The same turns and mirrors carry the whole set onto itself and the rows of a family onto each other. Which other rows belong to the same family as each row named below? List them in the order they appear above.
These 30 rows form 5 families of 6 rows each.
Zir: [  5  29  13  -9 -12  16 -17 -13  58  12   5  13  44  17]
siro: [ 15  -6  22   3  -5  46 -35  15  58  23  16   4   5  11]
patu: [  8  26   7   3   6  -4  11 -27  51  30  57   1 -10 -40]
ven: [ 7  6 10 -9  9 15  5  7 44 -2 -8 29 29 24]
Zime: [-13 -17  10  27  -3  35  -9  21  37  10   1  27  27  12]
pufem: [ -3  20  -1  -3  25  -7  11 -13  12  27  50   9  11 -51]
gog: [  9  34   7  20  40  13  17  15  42  59  21  -1   7 -32]
kovuz: [-11  19  27   1  44  15  12 -10  39  58  49   8   2 -30]
teven: [ 19   8  10   6  -3  21 -15  20  65 -13  15  -4  22  12]
kavi: [-10  28   7  -4  -2  18 -25   5  37   1   9  13  60   6]
pem: [-28   6  15  -2  27  18  20  19  32  27  43   4 -11 -53]
rodif: [ 21  20   7  -8   1  20 -29  -3  41  11   9  -7  51   7]
febi: [-11  -4   9  -4 -16  36 -43  26  19  12   6  12  20 -12]
Gizi: [-27  29  20   7   8  11  -8  -2  44  40  61  -6  -3 -51]
tavu: [ 10 -24   2  13 -16  31 -18  11  24  16  -8  11  19   0]
vusiz: [ -5  42   2   1  -1   1  21  -7  39  60   3  16  -8 -40]
Nuzeg: [-24  49   4  26   1   6   6  23  47  40  28   1   5 -51]
gunok: [  1 -14  10  22 -30  33 -17   9  55  12   3  13   8   9]
suru: [-23  31  13   8  27  -4  24 -15  44  26  57  30   8 -30]
lagi: [-27  25  -6  27  27   8  11   2  26  68  25   3  14 -30]
satu: [-30  12  19 -10   7  15  28   0  49  33  35  16 -26 -44]
tode: [-17   0  23  -5  -9   1 -12  18  54 -12  34  13  30  18]
topal: [-31  34   1  31   4   7   8  -5  56  64  34   1   0 -26]
divoz: [ -9  24 -11  18   2   4   2 -13  31  72  22 -10  -3 -36]
buga: [-17  -1  22  -8  -5  38 -18   9  40  23  -2  43  16  19]
nugo: [  3   8  -2 -11 -22   8 -17  17  30 -15  -5   8  27  -5]
befu: [-24  23  16 -17   7   3   7 -23  21  55  33  14  -4 -47]
Gir: [  9 -15  15 -17  15   0 -11  15  25   0  22   7  36  16]
Safaz: [ -1   0  14 -12  24  18  23   2  39  41  34  -2 -25 -45]
vinem: [ 10  -7  15 -26 -24  -6 -13  -5  44   2  16   3  16  12]

Same family as Safaz: Zir, kavi, pem, rodif, satu
Same family as ven: kovuz, teven, Gizi, nugo, befu
Same family as pufem: patu, suru, tode, Gir, vinem
Same family as Nuzeg: siro, gog, febi, vusiz, buga

The same turns and mirrors carry the whole set onto itself and the rows of a family onto each other. Which other rows belong to the same family as each row named below? List them in the order they appear above.
These 25 rows form 5 families of 5 rows each.
Zada: [  1 -16   8 -13  -9 -19 -28 -16 -30  -2 -40  10 -41  14  -6  18   7 -22
 -21  -5   4   5]
vak: [ 13  -9  11 -18  14  25  -4 -21  13 -30  20   6  22  19 -25 -37   5  27
  14  13  10  -4]
dip: [ 20 -29  13  13 -10   2 -12 -25 -32  -4 -47   6 -24   8   3  18  32  -8
  -5  -7   9  -8]
Mis: [ 18  11  19 -13   9  26   5   5  15 -17  18  21   5  -8 -16 -40  -6  34
  11  25  17  -7]
Tole: [  7 -14  -7  -7 -37 -15  20  -6  17  42 -13   2  -5 -17  31   2 -22  -7
   7  -3 -27 -11]
rili: [ 17 -20  -4  20 -10   8  37 -23  10  23 -34  -6 -10 -16  22  11   4 -23
   4  -4 -25 -17]
naze: [  2  16   5 -34  12   4  -2  17  23 -14  18  13   3  -3 -28 -30 -33  20
  -7  18   0   0]
sol: [ -3 -10  -2   8  -8 -13  18  -3   6  38  -2  19 -23 -19  17   2   2 -41
  -2  19 -31  -9]
Fim: [ -4 -11  -8  -5  -6 -16  21  -7  18  28 -30  -7 -20  -8  17  21  -9 -40
 -14 -15 -23  -6]
lenim: [ -7 -17  -1 -30   2 -19  30  -2  37  27  -3  28  29   3  -3 -18 -24 -14
   4   2 -16  -9]
mazu: [  4 -14  -9   0 -21 -19 -27 -31 -12  -6 -29  19 -12  11   8  20  28 -49
  -2   6  -1   5]
damor: [ 10 -19  -1 -14  17  29  28  -8  35  16  12  -7  31  -7  12 -26  -8  10
  13  -6 -11 -23]
miri: [ 13  -7   2 -26  14   8 -31  20  -3 -13  16  29  30  -2 -32 -22  -9  18
  -6  22   4 -10]
Vud: [  9  10  11   4  -3  24 -22 -13  -9 -40  -9 -14 -32  22 -14 -11  31  12
   6  13  13  11]
Navir: [  6 -22   0   6 -47 -28 -12 -10 -15  15 -42   0 -20  12   8  24  14  -8
   0  -7 -12   4]
bafe: [ -1 -16   7   8 -14   9  -8 -12 -12   5 -44  -4 -30  23  25   8  47 -15
  12  -6   6   2]
roded: [ 16   5  22 -24 -12  -6 -23  -1   9 -20  37   7   5   0 -32 -17  -9  35
  -5   3  20   1]
Fene: [  1 -37   5   2   1  14  25  -9  -3  45 -24   3 -12  -5  34  -8   8  -9
   9  -3 -22 -21]
Teg: [ 11 -14   3  -7  -3   7  43 -14  41  17  -3  26  33  -6  10 -29  -4   0
  25  10  -7 -15]
Rur: [ 22  12  16  -5   2  23 -31   3  -2 -38 -16   0  -9   7  -9   1  33  17
   0  -5  41   0]
Sido: [ 10  -5   6 -32 -19  -9  11  -4  40  19  29  16  31 -13   9 -22 -25  15
  11  -5   3 -11]
Pul: [ 20  15 -14  -7  -2  14 -51  -4 -10 -42  -8  -9  -7  -2 -18  13   7 -11
 -17   9   6   3]
Nen: [  3  19   3 -33   0  -2 -42   7   8 -39 -15   5  -6  20 -19   2   7   2
 -11  -7  33  12]
Fegov: [ 14   6  11  -1 -31 -14 -36   1  -6 -28  -9 -16 -18  14 -24  21  22  14
 -10 -11  17  13]
roge: [ -2   0  -5 -16   9  -1  12  31  43  25  17  22  37 -15   6 -11   2 -15
   7   5  -7 -14]

Same family as dip: Mis, rili, Teg, Rur
Same family as miri: sol, mazu, Pul, roge
Same family as Tole: Navir, roded, Sido, Fegov
Same family as Fim: Zada, naze, lenim, Nen

The same turns and mirrors carry the whole set onto itself and the rows of a family onto each other. Which other rows belong to the same family as each row named below? List them in the order they appear above.
These 32 rows form 4 families of 8 rows each.
folin: [13 19 14 26 -3 33  8 19  6]
Molu: [ 14  33 -18 -10 -22   9 -30 -28 -41]
pof: [ 45  11   9 -44 -32  24   0  17 -27]
libe: [  7  40  30  -4  14  15  -1  24 -18]
simo: [-2 42 35  5  7  7 -4  7 -9]
Mifan: [ 13  12 -21 -16 -19   2 -28 -31   9]
ret: [ 17  24 -11 -27 -29  -1 -27 -23 -44]
vem: [ 44  -1  14 -37 -42  22  -2  -4 -15]
mezav: [  5  22 -28  -1 -12   4 -21 -24  12]
nudiv: [ 42  31  34 -19 -10  -4   9  15   3]
paz: [  5  19  -9  27   0  43  -5   3 -15]
Fol: [ 26  29  29   4  21  14 -11  16 -25]
Tuf: [ 10  17 -15   5 -38  44 -13 -10  15]
nimaz: [ 36   4  11 -34 -33  16   6  33 -20]
Roga: [ 29  30 -18 -17  -7  -1 -28 -22 -42]
pemu: [ 49  36  24 -29  -3  -4  -8  16  -4]
penak: [ -5  27 -12  -1 -33  37  -8   2  21]
Toluk: [  1  28 -13   6 -23  -7 -21 -24 -37]
zus: [ 0 13  4 32 -6 28  9  7 -2]
nopuv: [ 30  -5 -10 -13 -42   2 -23  -2 -43]
leg: [ 10  22 -15  -1 -27  24  -2  19  30]
Sek: [ 30  37  38 -25 -14  14   8   1  12]
safaf: [ -1  23 -10 -15 -18   3 -15 -36  11]
depo: [ 41  -1   1  -6 -33   5 -26  10 -47]
Turub: [ 17  22 -28 -35 -21  -1 -25 -14   6]
buko: [ 44  23  41 -24 -12  -3  -1  11 -15]
demom: [ 8 45 23  4 14 23 -1 17  1]
Nedun: [ 41  12  29 -33 -28  26   0  22 -28]
Danu: [ 22   9  11  -6 -36   6 -15  19 -56]
ledid: [ 33  -7  -3  -7 -34  25 -30  -1 -45]
puno: [  3  20   3  25 -15  25  16  26  -8]
peb: [ -5  24 -30   3 -31  31 -12  -3   9]

Same family as Roga: simo, Tuf, nimaz, pemu, safaf, ledid, puno
Same family as mezav: folin, ret, nopuv, buko, demom, Nedun, peb
Same family as paz: vem, Fol, Toluk, leg, Sek, Turub, Danu

